W =
[[131 126 114 131 128 123 123 132 127 137 128 117 121 137 127]
 [125 137 129 138 127 120 130 126 126 112 125 141 125 133 122]
 [123 135 122 131 120 122 108 131 127 119 126 133 143 128 137]
 [127 136 105 121 126 120 122 125 131 129 122 133 127 133 140]
 [139 136 127 122 130 122 127 116 128 123 124 136 126 132 129]
 [123 128 125 136 123 129 137 124 132 122 128 138 127 126 127]
 [131 145 126 131 130 111 120 132 126 120 122 125 132 131 126]
 [113 130 125 129 128 126 123 143 129 118 131 129 127 128 136]
 [124 129 113 133 127 118 132 128 128 139 132 124 124 129 123]
 [155 129 129 128 133 127 114 111 130 123 126 127 126 134 116]
 [135 123 129 136 127 139 121 130 127 125 115 122 132 132 122]
 [125 123 124 124 137 136 123 136 120 126 121 126 117 139 127]
 [122 140 122 135 137 117 121 140 124 117 120 124 126 131 121]
 [146 139 123 129 126 122 123 120 134 126 115 122 133 130 128]
 [125 131 128 132 129 126 118 141 126 127 124 116 133 129 128]
 [140 129 141 131 125 123 117 122 123 122 138 130 125 137 123]]
W[0, 0]: 131
W[10, 7]: 130
W[15, 10]: 138
W[5, 13]: 126
W[:, 1]: [126, 137, 135, 136, 136, 128, 145, 130, 129, 129, 123, 123, 140, 139, 131, 129]
W[:, 10]: [128, 125, 126, 122, 124, 128, 122, 131, 132, 126, 115, 121, 120, 115, 124, 138]
W[6]: [131, 145, 126, 131, 130, 111, 120, 132, 126, 120, 122, 125, 132, 131, 126]
W[6, 1]: 145
W[6, 7]: 132
W[14, 2]: 128
W[8, 12]: 124
W[1, 8]: 126
W[7, 2]: 125
W[:, 6]: [123, 130, 108, 122, 127, 137, 120, 123, 132, 114, 121, 123, 121, 123, 118, 117]
W[4, 10]: 124
W[4, 9]: 123
W[1]: [125, 137, 129, 138, 127, 120, 130, 126, 126, 112, 125, 141, 125, 133, 122]
W[7, 6]: 123
W[14, 10]: 124
W[15, 9]: 122
W[10]: [135, 123, 129, 136, 127, 139, 121, 130, 127, 125, 115, 122, 132, 132, 122]
W[9, 5]: 127
W[1, 7]: 126
W[8, 14]: 123
W[7, 1]: 130
W[8]: [124, 129, 113, 133, 127, 118, 132, 128, 128, 139, 132, 124, 124, 129, 123]
W[:, 8]: [127, 126, 127, 131, 128, 132, 126, 129, 128, 130, 127, 120, 124, 134, 126, 123]
W[6, 2]: 126
W[10, 6]: 121
W[2, 1]: 135
W[13, 12]: 133
W[4]: [139, 136, 127, 122, 130, 122, 127, 116, 128, 123, 124, 136, 126, 132, 129]
W[12]: [122, 140, 122, 135, 137, 117, 121, 140, 124, 117, 120, 124, 126, 131, 121]
W[2, 5]: 122
W[1, 0]: 125
W[0]: [131, 126, 114, 131, 128, 123, 123, 132, 127, 137, 128, 117, 121, 137, 127]
W[11, 0]: 125
W[:, 14]: [127, 122, 137, 140, 129, 127, 126, 136, 123, 116, 122, 127, 121, 128, 128, 123]
W[3]: [127, 136, 105, 121, 126, 120, 122, 125, 131, 129, 122, 133, 127, 133, 140]

grid =
[[139 110 119 136 132]
 [141 108 118 138 133]
 [136 116 121 135 131]
 [144 111 122 142 133]
 [138 119 123 139 131]
 [110 151 139 106 122]
 [144 111 121 142 133]
 [130 128 130 132 129]
 [140 111 123 138 132]
 [130 128 130 132 128]
 [109 151 139 107 120]]
grid[0,0] -> 139
grid[-1,2] -> 139
grid[:, -4] -> [110, 108, 116, 111, 119, 151, 111, 128, 111, 128, 151]
grid[:, -1] -> [132, 133, 131, 133, 131, 122, 133, 129, 132, 128, 120]
grid[4,-4] -> 119
grid[10,4] -> 120
grid[0,-4] -> 110
grid[:, -2] -> [136, 138, 135, 142, 139, 106, 142, 132, 138, 132, 107]
grid[-1] -> [109, 151, 139, 107, 120]
grid[-6,-1] -> 122
grid[-4,2] -> 130
grid[7,1] -> 128
grid[-10,0] -> 141
grid[-1,1] -> 151
grid[3,-2] -> 142
grid[-11,-1] -> 132
grid[4,-1] -> 131
grid[:, 2] -> [119, 118, 121, 122, 123, 139, 121, 130, 123, 130, 139]
grid[2,-5] -> 136
grid[1,-2] -> 138
grid[6] -> [144, 111, 121, 142, 133]
grid[6,0] -> 144
grid[9,2] -> 130
